0: [-15   9 -46 -58 -39 -54  32  -8 -37  38 -20  51  26   3 -17 -18 -42   4
  27 -44  39  25  37 -46 -49  -3  40 -15  59 -15  16  19 -24  23 -24   9
  44  11  -9  52  70 -15   1  -4  22 -66   3  26]
1: [ 10 -38 -47  41 -56  -8  -5  16  -3  31   0  11  -9  14   6 -32  -9   6
 -20  -6 -22  34 -15  -5  46  47 -19  62 -41  39  17  29  59 -49 -51  36
 -30 -39  -4  57 -38   3 -16  40  46 -10  27  69]
2: [ -2  13  60   4 -35  13  11  -3   7  50  19 -59 -20   3 -26  39  36   3
  -4   1 -20  16 -18   3 -55 -22 -11  -3  -2  42   9  38 -15  54  27  34
  11  25 -18   8   0  49 -54  18 -45 -64 -21 -18]
3: [  14   23  -18   66   43  -23   83  -34   25   -6  -52   31  -29  104
   92   54  -13  -36    2   33  -50  109 -116   88   25  -49   51  -42
   27   -3  -13  -12  -59   54 -106  -37   15  -46    9  -51  -15  -88
   41   36  -75   53   53  -24]
4: [ -9   3  32   7 -27 -10 -15  18 -65 -31  16 -46   7   3  28 -11  66  29
 -24  -1  70 -79  14 -36 -34 -57  75   5 -16   3 -27  -4  65 -28  -9 -12
 -90  21 -12  18   9 -30 -23 -38  63 -10 -44  19]
5: [  3 -16 -30   3 -41  -1 -10 -20 -38  -2  46  -8  10  13  36  11   7  40
  -6 -12  -4 -18 -47   4 -16   9  53  40 -13  38   6 -20  -1  13  -6 -25
 -34   4 -32  34 -17 -40 -45   3  -9  42  34  17]
6: [  13  -24  -91   22   72  -61   26   12   23  116  -36   36  -35  -41
   60   81  108   39   27 -127  -41 -118   59   48  -75   85  -91   28
  -39 -116    2   34    8   10   43  -24  127  117  -88   24  -16   27
   67   33   52  -39    9 -117]
7: [ -6   3  -4  38  36 -40  -8 -81  17 -98 -10 -12  15 -78   4 -32  15  10
 -60 -30  13  -7 -15  90 -57  35 -31   0 -28  -4  -3  21 -15 -36   9  15
 -30 -53  -4 -45  39   2  25  14 -44   1  12 -25]
8: [ 13   5 -22  30   6  56  21  75 -44   5  -7  22  43  16 -16 -47 -40  12
  12  49   1  42 -77  -7   5 -69  49  26   9   2 -20 -10 -18 -23  16  50
 -26  20 -14  43  11  52  37   2  -2   1  78 -62]
9: [-17  46 -36  45 -46  77 -14  -1 -10 -21  53 -47 -27  59   2 -69 -14 -36
 -10  50 -35  33 -20  17 -16 -27   1 -98  33  68  35 -46 -50  30 -42 -26
 -41  56  16  39  32 -25  63 -23 -32  11  -8 -69]
10: [ -56  -57 -105  -71   63  -48    0   14  -12  -21  -58   73    7   31
  -46  -28   81   61   55  -29  -18  -35   63  -26   34   34 -127  -44
   19  -54  -49  -15  -30  -35  108  -33  -17  -58    9  -38   16  -16
   54   21   31   35  -45   -4]
11: [-42 -28   4 -43  -7  49 -15  16 -91 -58 -41   3 -39  57 -94  36   4  51
  -8 -45  -1  57  26 -28  50   9 -41 101 -37  32 -10   1  32 -84  -2  33
   6 -23  29  39  53 -76  28 -11  84  53  21  14]
12: [ 32  39  15 -44 -12 -20  11  24  -6 -22  19 -87 -37  70  43  59 -22 -60
 -11  13 -45  -5 -47 -25 -29  12  17   8  -6  50 -13  36  -6  -9 -37 -42
  -9   0   4 -13  19   3  16 -70 -33  14 -10  17]
13: [  32   13   34   75    5 -109  -72  -16    8  -13   20  -25  -14  -68
  -29   66    5   52  -39  -18   76  -48   56   -6  -87   -5 -103   -5
   19  -43  -49   48   34   -5  -38   37   14   11   -2  -30 -127  -32
   58   47   15  -90   30  -77]
14: [  1 -36 -17 -13 -70  -2 -35  32   1  -4 -39 -41 -43  47 -28  20  20  34
  19 -28  57 -37  61 -51 -15  70   2  37 -10  -8   3 -37  23 -40  67  10
 -18  30 -84  31  22 -13  32  -5  52  43 -16  30]
15: [ 18   8  15  27 -35 -26  13   4 -29  12 -12  36  60 -25  40 -52 -30 -21
  63  25  -7  40 -34  -3  43  -5 -13   5  28 -18  -8 -15  13   4 -94  -8
  16 -53  33  42   8 -10  23  32  35 -25  38  44]
16: [-25  -7  66  43   6  -3 -29  17 -13  48 -15  -8  -5 -27  37 -28 -19 -20
 -20 -51  -5   2 -24  20   1  29  14  47 -19  40 -14  26  -2 -32  53  89
 -55 -47 -24   6  46  22  -6  16   6  33   8  24]
17: [ 33  69 -14  14 -34  -7   2  38 -24 -14  42  33  29  23 -21 -13 -35 -20
   7  68  61  44 -78   8   9  -7  32 -38  30  78  22 -19 -16 -42   0  27
 -60 -23  -2  18  17 -10  27  39  19 -15   9 -31]
18: [-32  30 -30 -27  70 -10 -22  20  22   5  34  35 -56 -52  25 -20  77 -16
  -8  65   7  -1   2 -34 -22  -2  21   6  -7  11  -8 -27 -23 -27  80  12
 -64  28  10 -21  42   5  43 -16 -25 -24  30 -15]
19: [  19  -55  -59  -33   74   36   63   16   44   69  -59   -3 -104  -12
    8   57   83   -9    5    6  -93   18  -36   18   14   40   40   16
  -15  -49  -89  -63   -8  -52   73   -6   59   43 -102   91   67   33
   15  127  114   -1  -43  -19]
20: [  14   34   34  109   -8   -4  -60    6  -83  -28  -17  -35  -61 -123
  -31    8    2   95  -63  -76   41  -57   46    6  -24   52  -26   15
   18  -70   13  -37  -33  -40   35   15  -35 -107  -14  -81  -30  -48
   22  -85  -50   25   43   25]
21: [ -2 -41   6  32  -7   8  34 -58  16 -60   0  12 -37  18  17   5  40   4
  10  62 -32  55  53   7  15  26   9 -40  35  51  30  59 -33  31  -4  14
   1   8 -33  28  21 -36 -54  28 -44  10   2 -35]
22: [ 104   27  -74   41    1   60  -65  -34   45  -17   -5   20   32    1
   73   87 -127   10  -24  -60    1   84  -12   34  -32  -72  -34    0
  -16   30   66 -127  -28   82  -54 -127   61    3   57    9   12   -8
   13   93   -5  -16 -101   51]
23: [ -23  -18   70  -14   26  -60  -62  -28   62   43   19   21   36   53
  -89   -8    2   51   -4  -49  -20  -33   37  -17   44    2  -73   10
  -10    5  -45   28    8  -10  -30  -15    2   24   65  -71  -46  -10
   -6    9   -6   10 -106   -5]
24: [-19   8  -6   7 -40 -13  -1   5   0  -3  15  27 -23  18   6   7 -44  21
  12  10  30 -14 -17 -57  31  -7 -10 -25  11   5  13  45 -33  71  -7  15
  14  11 -29   2  28  24  32 -17  -8 -11 -29  -6]
25: [ -7 -51  -4 -27 -17  23 -33  29   5  -5  36  -2  12 -16  -3 -31  -3  41
   6 -32  50 -48 -28  21 -22  37  43 -15  -7 -48  21 -25 -26  -8  73  31
 -38 -81 -38 -36  45  -9   9   3 -26  -3 -21  -1]
26: [  5  -4  40  -1 -48 -44 -21  13  33   7  15 -32 -10  14  18  40 -53  48
 -10 -31  73  -8 -65 -18 -24   0  68   3 -50  -1  49  60  12   1 -15  -7
  20 -13 -18  54   3 -13 -10  10  34 -41  36  46]
27: [-19 -36  49 -21 -58 -44 -54  28   1  10  -3 -14   7  11 -16  17  11  68
 -43 -14  10 -22  -1 -28 -31 -18 -19   4 -14 -10   4  -8 -29  29 -20  19
   7  55  -4  18 -52 -43 -14 -46   2  49 -48 -14]
28: [ 35  27  66  42   8 -72  82 -29  18 -12 -20  65  19 -45  76  64 -36 -74
 101 -12  45 108   0   1  67 -38  53 -13 -39 -72  12 -37 -37   4 -45 -52
   8   4  65 -54   9   1  10   1  24   5  61  75]
29: [ -12   52   -8   -5   30   65   31  -21   -2  -36   17  -67   71   52
   -5   91 -114  -45   11   51  -32  -60   45    6   88  -18   -5   -6
   75    4   39   27   59   37   -7  -81   39   18  -77  -30  -14   34
 -100  -52  -41  -50   25   25]
30: [ 28  12  17  48   4  18 -46 -21 -11 -40  41  78 -22 -21 -57 -30 -27  17
 -33 -23 -24  23  19  -4  31  73  15  71   3  36  -4 -20  64  24 -24 127
  28  -2  16 -51 -85 -11  23  91  95 -49 -17  19]
31: [  1  11  25 -76 -12   7  48  11 -36  16  -4  -6  14 -25 -24 -11 -12 -49
   1 -13  55 -15 -34 -40 -11   6  22 -13  49   7  19  23   2 -35 -46  20
  13   5   3  18  31 -32  21 -28  12 -33  -7 -29]
32: [  -2  -39    6    6   29    6   48  -68  -10   15   -5  -14  -24   39
   91  -36    1  -53  -31   11  -89  -52   12  -29  -19   19   13   48
   41   -9   80   45   76  110   -9  -11   27   28   90   44   57   -7
  -67 -122  -39  -43  -17   29]
33: [ 12  49 -26 -33 -11  14  46  32 -22 -24  22  27  19  11 -47 -43 -16   4
  -2  58  53  31 -56 -50  38   9  52 -78  36  13  -6  29 -62 -18 -35  23
 -37  17  11  71   8  -6   6  31  47  41  57 -45]
34: [  8  27 -29  76  18 -45  61  28   1  36 -25 -31 -28 104 103  22  25 -81
  31  56  -7  31 -37 -28 -23 -74 -14   2  65 -29  24 -51  -2  95   4 -16
   9 -59  78 -44  36 -44  13 -13  32  18  -6  73]
35: [ 27 -43 -16   2 -53 -50  17 -46  -9  17  31 -25 -18 -14  -4   5   5  22
 -14 -14  60 -24  17  13 -47  -6  10 -70 -60  -4  22  18 -33  47 -12 -18
 -10   4 -15   2 -27   2 -27   0  31  12  -7   4]
36: [ 21  55 -34  37  -2   9  83  39 -36 -31 -11  31  37  36  18  29 -18 -92
  75  20 -55  49 -13 -70  99 -38  -7 -12 105 -50 -50 -19  -1  65  -7 -37
  23 -17 -26 -31 -11  -7 -56 -62 -40 -46  22  56]
37: [ -2  -2   1 -39 -10 -66 -52  37  21  18  27 -31  25  19  17 -49 -42 -15
  -3   3  35  36  -1  -9  30   1  50  -5 -57   7  37  41  21 -29  12 -18
  -4  13  17  51 -18  16 -23  14  37   8  16   4]
38: [  0  -6  35 -46  33  28  11   9 -41  -7 -14  14  39  43   2 -35 -22 -32
   4  39 -10  44 -27  -7 -48 -41   4  31  -7  47  66   2  -4 -14 -10   8
  -8 -23 -37  21  59  30 -57  41   8 -39 -35 -18]
39: [   2   43   87   27   89 -101 -100   10    0   27   14   47    8  -55
  -39  -42  -39   -9  -89  -49  -13   15    9  -10   -3   36   -6  -15
  -14  -61  -23   16  -22  -52   86   45   -4  -68   -7   23  -28   44
   62  -47   -4   -5  -34  -15]
40: [   9 -115  -18  -30   -5   10   27   -9   35   10   33   19  -39   -4
   -7   37   31    2   -2   28   33   12  -47   -2   55    9   17    4
  -24   61   40  -48  -24    0   32    3  -26  -37   25   17   -8   -3
  -12  -29  -32  -21    4  -40]
41: [ 19  31  22 -40 -52  21  22  42  11  -3  11 -20  41  12 -59 -57   9   9
  57  22  46   3 -19 -34  30   3  18 -20  12  71  25  -4 -29   9 -62 -12
  20 -62  22  21 -14  19  16  29  25  -6  33 -36]
42: [ 15 -44 -71   5 -45  49  11   0   4 -29  10  -1  12  45 -19  -3 -57  11
  29  39   3 -13  25 -77  12 -38  -3   0  83  -6  30   3  15  -6   5 -77
  -4 -58 -44  23 -11   5 -39  -6  30 -18 -23  37]
43: [ -10  -45  -24  -32   15   13  -34  -36  -27  -71   -4   39  -40  -11
  -66   -8   44   16  -40    3   -8   56   49  -10    3   30 -126   62
   49   25  -51  -10  -16  -86   46   15   -3  -13  -34  -18   22  -62
  -15  -14   25   12  -24  -31]
44: [-57 -38 -30 -39 -59 -27 -44  27   4  48  -7  -7  35  23  -6  46 -48  51
  71 -34 -39 -27  72  -5 -17  30   2   3  21 -18 -11 100  49  -1 -78  61
  45 -23  50 -23   8   6  69  10  23  22   8 -45]
45: [   1  -13   85  -16  -31  -56  -48   -4   -2   50  -12   -5   29   -8
  -40    9   24  -10  -13  -48   19  -22   70  -20   -8   -3  -37  -21
  -45  -50  -17   23  -44 -111  -19    1   -8   12   11   13  -33    6
   47  -39  -15    9  -36  -38]
46: [  0 -18  48  36 -47  -3  -2   0  17 -41  12   1  -8   3  31  15   9  11
 -23  -6  43 -13  -2 -35 -13 -34  19  12 -55  -6  14  12  -6 -29 -32 -17
 -46  18  16  26  -2 -37 -59 -20  -6 -14  14 -27]
47: [ 22 -14 -21  -5  -7   4 -21 -28 -25 -12  39  -6 -34   8  20   4  47  29
  44  -2  77  -7  18 -30 -42  28  53  13 -41  14 -10 -19 -21 -16  -7 -82
 -32 -15 -55  32 -27   7 -27  12  53 -32  -7   6]
48: [ 14 -54  17 -28  -6 -39 -10  58  14   6  33   6  -5  30  20  19 -86 -16
   3  -7 -27 -17 -21 -23 -22  -2  62  39  37  41  16  21  31   3 -20  52
  -5  82  -7  51  48  24 -21  16  -7   9  43 -46]
49: [ 21 -16  22 -38  21 -22   2 -20  -7  31 -22   0   4  14  36  24 -33 -50
  39  43  18   8  26 -51   4  12  19  49   4  -7  22  11 -27  52 -22   8
  27  28  73 -11  25 -38 -23 -14   3  12   2 -14]
50: [ 23   3 -16   8  95 -65 -41 -79  25 -63  -1   9   9 -43 -78 -65 -42  27
 -41 -50 -86 -12 -59  53  31 -15 -85 -21 -38  -4 -25  31  18 -58 -39  52
 -31 -46 -56   1 -17 -85  -7   0  55   7 -32   9]
51: [ 54  52  13  18 -23   3  72  20  14 -70 -32 -16 -17  32  11  18 -29  -8
  26  37  -8  12  -3  35   7 -25 -38 -73   5  41  12  46  10  31 -34 -28
 -53  19  30  11  -7 -35  42  -8  23  10  37 -50]
52: [  3  12 -16 -31  -9 -21 -10 -95  36 -88  21   6 -31  41 -12 -10  24   5
 -48  34  17  39 -35  36 -20 -14  19 -18  13  -2 -29  15  25 -52 -49  24
 -22  62  45 -14   4 -20 -12  19 -59  16  38 -38]
53: [  73    5 -103   -5   -5   19   16  -48   60 -115  -16    4   35   -4
   38    5  -60   53  -48   -5  -21   64  -31   13   -9  -85   25  -85
  -42   35   37   14   32   50   10  -25  -55   40   -4   -9  -32   -1
   33  -17  -49  -19  -37   18]
54: [-14 -56  14 -42  -3 -16 -53 -23  -9 -21  22 -11  -7  47   3  35 -13 -12
  35  40 -12   1 -15 -44 -48  53  49   2 -25  17  24 -15  10  16   4 -25
 -38 -14  42  41   9 -22 -33 -37  -8  50  39  -8]
55: [-42 -33 -19  -6 -64  18 -15  12  -3  18 -19 -33 -10  16  -3   0  -1 -10
 -12  25  61  12  15 -18   7  37   3 -10 -37   8 -15  -1 -14   5  -6 -43
 -11  24  50 -45 -44 -13  18  11  -4 -23 -51 -54]
56: [-62 -19 -62  53 -26  52  -3  13 -42 -24  19 -41   3   1 -44 -10 -68 -28
  40  24  -1  12  20  13  53  79 -17  22 -23  14  25  45  54 -71 -86  20
  -6 -23 -25  27 -24  -7 -17  -5   3 -12  96  36]
57: [  0 -40 -16  16 -25 -13  53  56  -3 -16 -15 -11  -5  33 -17 -23  -1 -26
   5 -22  -4  13 -64 -50  -5 -29 -11  -9  14  28 -22  22 -53  15  19 -38
 -21  35  42  53  25  31  37  -8 -16  28  38 -39]
58: [-19 -40 -12  18  11 -34 -20  -7 -20  -2  37 -20   6   2 -16  35 -64 -36
  15  27  42  41  48   9  35  17  28   1  33  -4 -36 -18  13 -51  -7 -82
  11  22 -75 -27 -27   7 -19   7 -11 -22  51  52]
59: [ 90  61  36  22 -42 -11  42  48 -17  15  53 -48  22  22 -47 -11  22   8
   2  -4  20 -47 -39  -3  11 -18  37 -45  -2   9  16 -31  12  23 -59  -8
   2  -3 -35  23  15 -14  33  -2   4  30  37 -17]
60: [  36   70  -34   21    2   77   82   -7   -3  -14  -19  -59   24   17
  -31  127  -26  -56   25   29  -85   33  -96   65   63  -77   15  -57
   96   56   27  -30   51   69  -36 -125   34   14  -25  -45  -23   -9
  -62   16 -127   19   30   67]

[ 13 -71  -2  56  37 -39  66 -50  42  -2 -78 -29 -77   9 127  12  30 -46
  34   6   7  91 -48  32  20 -32  57   4 -27 -92 -12 -62  21 -43 -25 -47
  85  53  77  13   1 -31 -30  34  30 -47  70  91] 28
[-108   11  -56   -6   19   69   22   34   14    4 -102   -8   -9  -81
  -12   63   55    2  -92  -44   23 -102   48  104   -7   57 -127  113
  -69  -35  -26  -21   82 -105   43   16  -27    8   -3  -77   51  -26
  126  -51    0   14   67    0] 7
[ 11  21 -26   7 -16 -43  30  23  15  18  16  21 -12   4  23 -14 -76  -8
 -17  21  -1  21 -30 -13 -18 -24  31 -51 -10  33  19  53   7  28 -37  45
  48  26   5  -3  68 -22 -34 -49 -36  13 -15 -71] 24
[ -8  46   6 -38 101 -18 -63  37  21  56  54  20  92   9 -77 -94 -32   6
  26  13 -18  45 -19 -55   6 -36  22 -67   8 -29 -79  64 -20 -58  41  20
 -20  75  86  -1 -17 107  60 -26  44  20  -2  12] 37
[  -9  -72  -14   14    6  -12  -84   26    1    8  -21    0   28  -36
   -5   35  -21   59  -22   19  -10    8   44   39   36   50 -101   15
  -16   11    0  -28    2    4  -29   58   24  -24   -7  -40  -79    3
    4  -41   23   86   62   45] 27
[ 10   6 -35   1 -50 -37  33  49  19  42 -30  16   4 -10  10  22 -48 -13
   2 -14   6  -6   1 -44  -3 -15  55 -12 -40 -15  30  22   0 -47  19 -15
  14  16  36  35  40  15  -6  10   8   8  29   5] 37
[-19  31 -33  -6 -13  16  72 -51  86 -18 -39  27 -98  -2  67   7  70 -21
  -3 -18 -48   8  17  29 -10  46   7 -54 -29 -18  -2 -11  38 -49  42 -47
  51  73 -42  42  49  27  27  43  67 -13 -26 -77] 19
[  8  35  73  42  15 -20  73 -52  33  23 -18  -5 -57  -2  42  76  43 -36
  39  32   4  80  -8   0  11   7 -16 -31  28  57   5   6 -22  79  -2 -20
  44 -10 -14 -58  -2   9 -55  42 -39  50  32   6] 21
[  46   68  112   52    6   -1  -38  -27   25  -81   60   13   -4  -24
  -30  -61  -57  -27   19  -46   -5  -30  -18  -14  -59   68   47   73
   -8   38  -20  -45   14    1   52   99    3  -76  -49   12  -20   -7
  -48   -7    5  -25 -106    8] 16
[ -33  -38   -9   13   47  -11  -31  -36   28 -113   -1   43   52 -105
  -42  -25   22   37   41  -28   10  -30   79  127  -47   19  -39  -49
   63  -78  -80  -23  -60  -26   27   66   15   24  -71  -63 -109   10
   40  -54 -120  -10   -1  -61] 7
[ 41  33 -11 -11 -21  51  42  57  -7  -4  54  -6  31  -7 -14 -45  29 -39
  47  53  26   1 -17 -31 -23   5  22 -11  28 -53  55  25 -63   2 -17   4
 -10  28 -10  82   8  71  53   1  25  39  83  -2] 33
[  9  40  37   0 -11 -11  -9 -59   7  45  25 -52  -5  32  43  18 -20 -28
 -34  43  26  20  23 -36   0  20  15  45 -48  -1  12  39  33  25 -49 -18
  25  19  32 -34  10   3 -19   8  -1   5  40 -58] 49
[  54   -8 -110   27   -9   18   11  -45    2  -40   10  -27   24   94
  -30   10    6  -34    2  -10    2  -36   45  -89   -4  -33   45   -7
   65  -41  -20   44  -52   -1    8  -68  -17  -34  -26   50   10   17
  -27   -1  -20  -38  -19   45] 42
[  -3   53   47   28   60   12  -19  -33   40    5   -3   32 -101   -7
  -28  -20   40  -16   -8  -95  -19  -45  -12  -12   23   56    8  -14
  -14  -33  -29  -53  -24  -60  111   43   55   22  -90   26    1  -10
   48  -15   99   46  -27    5] 14
[  2 -18 -16  70  31 -13 -37 -36 -14 -62  24  -7  42 -34 -47  10 -11   1
 -46 -48  -9 -22  35  54 -52  45 -77  75   2 -14 -14 -19   4   9   5  37
 -28 -14  25 -43 -36  -3  40 -26 -28 -55  32 -26] 7
[-34  -3 -14 -24 -81   6  46  -2  49 -40  14  78 -79 -33 -16  -8  31 -15
  21  -6  59  10 -29  -2  63   9 -11  -9  15  15 -22 -14  21 -25  66  29
  18  51 -21 -23  40   7   2  -1  -2  -9  -4  -6] 24
[  51  -60  -25   61   12   -3  -34    2 -111  -38  -13  -18  -14  -95
  -16   12   35   81  -53  -19    7  -15   79   17  -67   36  -62   35
    9  -98  -19   16    1  -18   68   58    1  -65   -5    1    4  -62
   31  -25    3   17    2  -76] 20
[ -66  -11   15   33  -29  -14  -39   -1   76   -9  -52  -17  -12  -51
  -19  -17   70   45  -18  -30   -6  -15   67    7  -36   21  -33  -42
  -47  -41  -72    7  -26 -111   58   21   76  -12   31  -22  -70  -19
   68  -18   29  -37  -78   17] 45
[  27  -28   -6   16   45 -106    8   50  -61    6    6   45   33    3
   31  -36  -11   20    7  -78  -74  -34  -21   86   13   -6  -58   46
  -39    8  -17  -94   37   28   98   67    2   81  -32   47   -7   16
   -6   72   84   47  -16  -27] 16
[-37  53  44 -63  79  45 -98  11  52   2 -12  -5  -9 -36 -39 -29  25  13
 -64  -4 -38  -3  30  29   8  11 -18  16 -40 -16 -53 -21  22 -82  97  74
  22 -68  28 -54  12 -15  56 -74   5  17 -49  19] 39
[ -38   28  -27   16   21   68   84    9   33   47   -6   23 -101   -9
  -26    1   62  -53   14   53  -45   11  -28    6   41   -4  -14  -38
   59   18   47  -67  -27  -27   56  -31   63   34  -89   28   59   21
    7   29   -1  -21  -17   36] 18
[ 41 -71 -34 -41 -10 -21   2  -4  39 -29 -21 -51  23  31 -17  -2 -18  23
  10   2  38 -14  18 -37  -7  17  -2 -13  58  25  -1   1  25  45   4 -15
  -6 -19  -2  53  16  11 -38 -13  23 -32 -53  73] 42
[-55  28 -32 -34 -40 127  42 119  40  37 -27 -12  72 -12 -35 -56  55 -21
  60  10  20  71 -26 -26   1  16  -2 -58 -46 -17  10  -6   4 -10  11   7
  35  21  16   0 -20  57  98  60  48  12   1 -20] 41
[-118  -59   42  -13   19    3  -77   55  -78    3  -20  -23  126  -68
    3   40   40   77   10  -16  -14  -14   57   66  -23   10 -120   75
  -50  -64  -86   69   44    6  -30   61   36  -39   42  -58  -64   13
   85  -52   -5  -18   38  -77] 44
[  -3  -39   41   -2   -6 -101   -4   37   19   18    1  -10   27  -26
   -4  -12    2   49   22   -8   37  -60  -13   22   14   52  -63  -23
  -33   -7  -16  -15  -52   35  -60   16  -63   76  -48    2  -40   15
   -3   11  -14   52  -23  -14] 27
[ -30   -5   -9   91    1   49  -16   13   -3   21  -69  -15  -26  -66
  -19  -83   12   61  -37  -62  -10  -32   95   14  -28   97 -115   -1
  -67  -76   45    3   15   20   33   84   22  -78  -16   -3   -2  -36
   13  -20  -32    4   48   99] 20
[ -7 -65  24 -34   8  55 -37  -8 -45 -77  18 -33  68  47  32  42 -11 -27
  26  48 -49   2   6  46 -12  -9   0  84 -17  11   5 -28  34  67 -26  79
 -72  15  49  19 -39  35 -14 -32  41  40 -25 -49] 54
[-18  57 -32 -26 -20  32   9 -55 -34 -49  24 -21 -44  -2 -24  32   2 -55
  -7  59   1   2 -17  13 -42  31 -19 -60  16  48  43  15 -35 -21   0 -13
  16  18   1 -16  21  -6 -40  59 -58  12 -22 -45] 21
[ 15  84 -17  54  18 -24 -51  19 -25 -21 -14  10   8 -35  39   4  -5  52
 -67 -47 -58 -71  39  11 -78  12  -7  89 -56 -15 -26 -59  44 -71  35  62
   2 -95 -63  59 -13  30   0   0  67  40  -4   4] 16
[ 127   21   -5    7   16   99   33   55   94   22  -14  -56   20   25
   48   98  -90   -8  -43  -22  -49   19  -76   -3    0 -109   11  -40
 -104   85   18  -23   -3   46   26  -35    9   51   20   -4  -37  -45
   51  -34  -25  -50  -57   48] 53
[-17  61 -53 -19  19  17  18  11  51  91 -10  13 -64 -27  57 -13  30   9
 -20  -4   4  -2  19 -31  61  -2  50 -19 -21 -22 -24   8  25 -60  77   8
  23  69 -31  17  44  42  28  26  28  31 -27 -22] 18
[-13   5  11 -34 -30   1  36 -14 -21 109  24 -13 -65 -31 -41  11  78  59
  23  13 -42  17 -86  27   7  49   5 -67  49  70  -3  -4 -31  16 -26 -20
  39 -12 -27  -9  22  49 -61  45 -72  33 -11  11] 2
[ -62  -49   -4  -24   10  -43  -32    9    6   -7    2   34   61  -78
   24  -32   -7   20  -74  -39   -4 -100   33  101  -32   21  -92   23
    0   20  -28  -31   -4   13  -31   41  -84  -14    2  -39  -10   13
   16  -30  -19   48   87   40] 7
[-27  -9  85  -6 -10 -12  26   1  -3  -7  -3 -21  -6 -19  44 -12 -68  -3
 -20  26  -4   4 -27  -3 -37  68  53   5  -7  20  50  -3 -35 -14  60  48
  10 -55 -37  55  70  25 -37 -24   6  -3 -23  13] 16
[ 95  13  -4  45  53  20 -10 -26  19  40   2 -60  -9  74  48 -68 -34 -25
  -4  29  14  22  24  30 -39 -16  -9  77  41  -4   1  34 -27  56  20 -85
  21  16  39  68  26 -26 -19 -26 -15 -28 -22  72] 49
[ -68    9 -107  -29   -6   63   43   -2  105   36 -105   63  -66  -45
  -18  -43  127   10   31  -37  -23   -6   72    6  -13   65  -85  -22
  -40  -82  -58  -46   14  -45   98  -21   22  -21  -97  -15   80  -33
   80   70   76  -44  -53   56] 10
[-10 -41 -21  33 -12  33  14   8   7  27  -8  -9  10 -55 -35 -24  -3  56
 -42   5 -53  44  28  24  -5  42 -52  13 -25   8  12  24  47 -10 -14  43
  50  -3 -10  73 -37  20   1  54  20 -24  23  32] 1
[  69   61  -43  127  -24   93   74  -25  -49   41  -64  -10 -127  -51
   35   56  110   99   49    9  -10  -73   83  -10  -44 -127  127  -63
  -60 -103  -18 -127  106   91   54  -50  -32   28  -34  -36 -104 -110
  -46   13   87  -22  -30  127] 4
[  59  -78   -3   94   52  -54  -57   51  -73  -23    6  -33   47 -126
   22   80   -2   54  -80   31   29   35   12   29  -99  -21 -117   51
  -13  -85  -47    2   14  -42   90   62  -19  -10   23   30    4   59
   15   30  -25  -86    7 -105] 13
[-32 -67  20   2  56  -5 -10  33  15  15  80   4  24  45 -28  11 -80  16
  11   5 -90  15  11   5 -64 -50  45  21  -6   2 -37  23  -5  48 -21  65
  19  52  -1  78 -34   7 -32   9  52  32 -60 -20] 48
[ -31   97  -22  -47   -1   16  -98   -4   54   29   24   -9  -22    6
   -4   20  102   17  -47  -26   21 -127   47   12  -20  -59   42  -54
  -42  -39  -69  -49   47  -37   45   12   13  -14  -65  -93  -73    7
    4  -50   32   36   26   53] 4
[ -49   29   56  -73   -1   42   36  -61    5  -28 -108  -82   46   48
    6   51  -29  -24  -49   13   37  -75  -54   -9   17  -14   32  112
  -44   23  -55   39   95   -7  -71   -6  -63   -7   54  -80   70   55
   45  -66   16    8   37  -35] 12
[-66  38 -61 -15  57  31 -75  35  17  89  14  10  46  13  -8   0  13  43
  23 -40 -76  75  48  21   1 -31  46 -53 -52 -43 -44  79  51   1  60  98
 112 -36  44  25 -19  -9   5   4  15  21 -29 -42] 44
[  50   40   23    3   32   42   41  -63   18   11  -11  -47  -56    5
   93   52   15  -67   36   20   -8   52   18   -4   16  -39  -34  -13
   -5    8   64   18    2   21  -39  -38   57  -11   46  -20  -29  -27
 -106   72   34   28  -29   23] 49
[ -9  17 -24  29  -4  41 -15 -16  38  -1 -37  -9  -5  -8  27 -41 -39   3
   4  -8  29  15 -37 -37  11  40  28  26   3   1  39  36  42 -21 -23  45
   6 -55 -40  17  -9 -10  15  52  23 -28  12  46] 1
[-61   2  42 105   1  34 -20 -35  -5  -5  -8 -49  75 -52 -50 -54 -23 -11
 -13 -31 -11 -84  32  -5 -39  34 -42  54 -29 -27 -32  68  50  23 -23 127
  31 -23  29 -78 -86 -11 127  -2   4 -29 -15  33] 30
[ -50  -69   32  -36   50   75   -2    2  -28   16    3  -37   54   44
   19   18  -22  -22   27   31 -106  -22   -5    6  -37  -31   58   78
  -88  -31  -41  -28   82  -26    5    1   -9   18   22   10    2   63
   37   59   31  -11  -68  -68] 38
[  4 -42  44  -2  15  30  14  15 -11  14  -9 -36  -4  -3  -8  -7   4   5
  -1  36   2  27 -35  18  17  35  -4  20   1  34  34  -8  -4   6  14   3
  32  32  14  24 -36  29 -42  18 -34   7 -12  37] 2
[ -14   62 -102  -76  124  -15  -75   -5   43   80  -19   70   45  -30
  -17  -29   80  -37 -125   44   -3   47    7  -81   49  -27   -2  -33
   -2  -92  -33   27   52  -80  109  -16  -16  -30   74  -20   93   59
   16    8   17   17  -69   65] 18
[  9  49 -46  63   4   0 -32  -3  29  -6  50 -59 -22  78  62 -79 -31 -61
 -22  23 -57  77  -7  91 -48 -50  41 -45  79  56  16  -1 -57  37 -31 -54
 -28   5  54  29  52 -18  44  -1 -18  10   2 -15] 9
[ 45  -1  22 -13   2  16   1 -68 -28 -39  35  10 -49  20 -12 -23 -18  -7
  15  14  49  81  -9  19   1  -8 -12  -7  25  81  20  30 -32  36 -12 -37
  -7  21 -10  21  -9 -16 -12  58 -42   0  -3 -39] 21
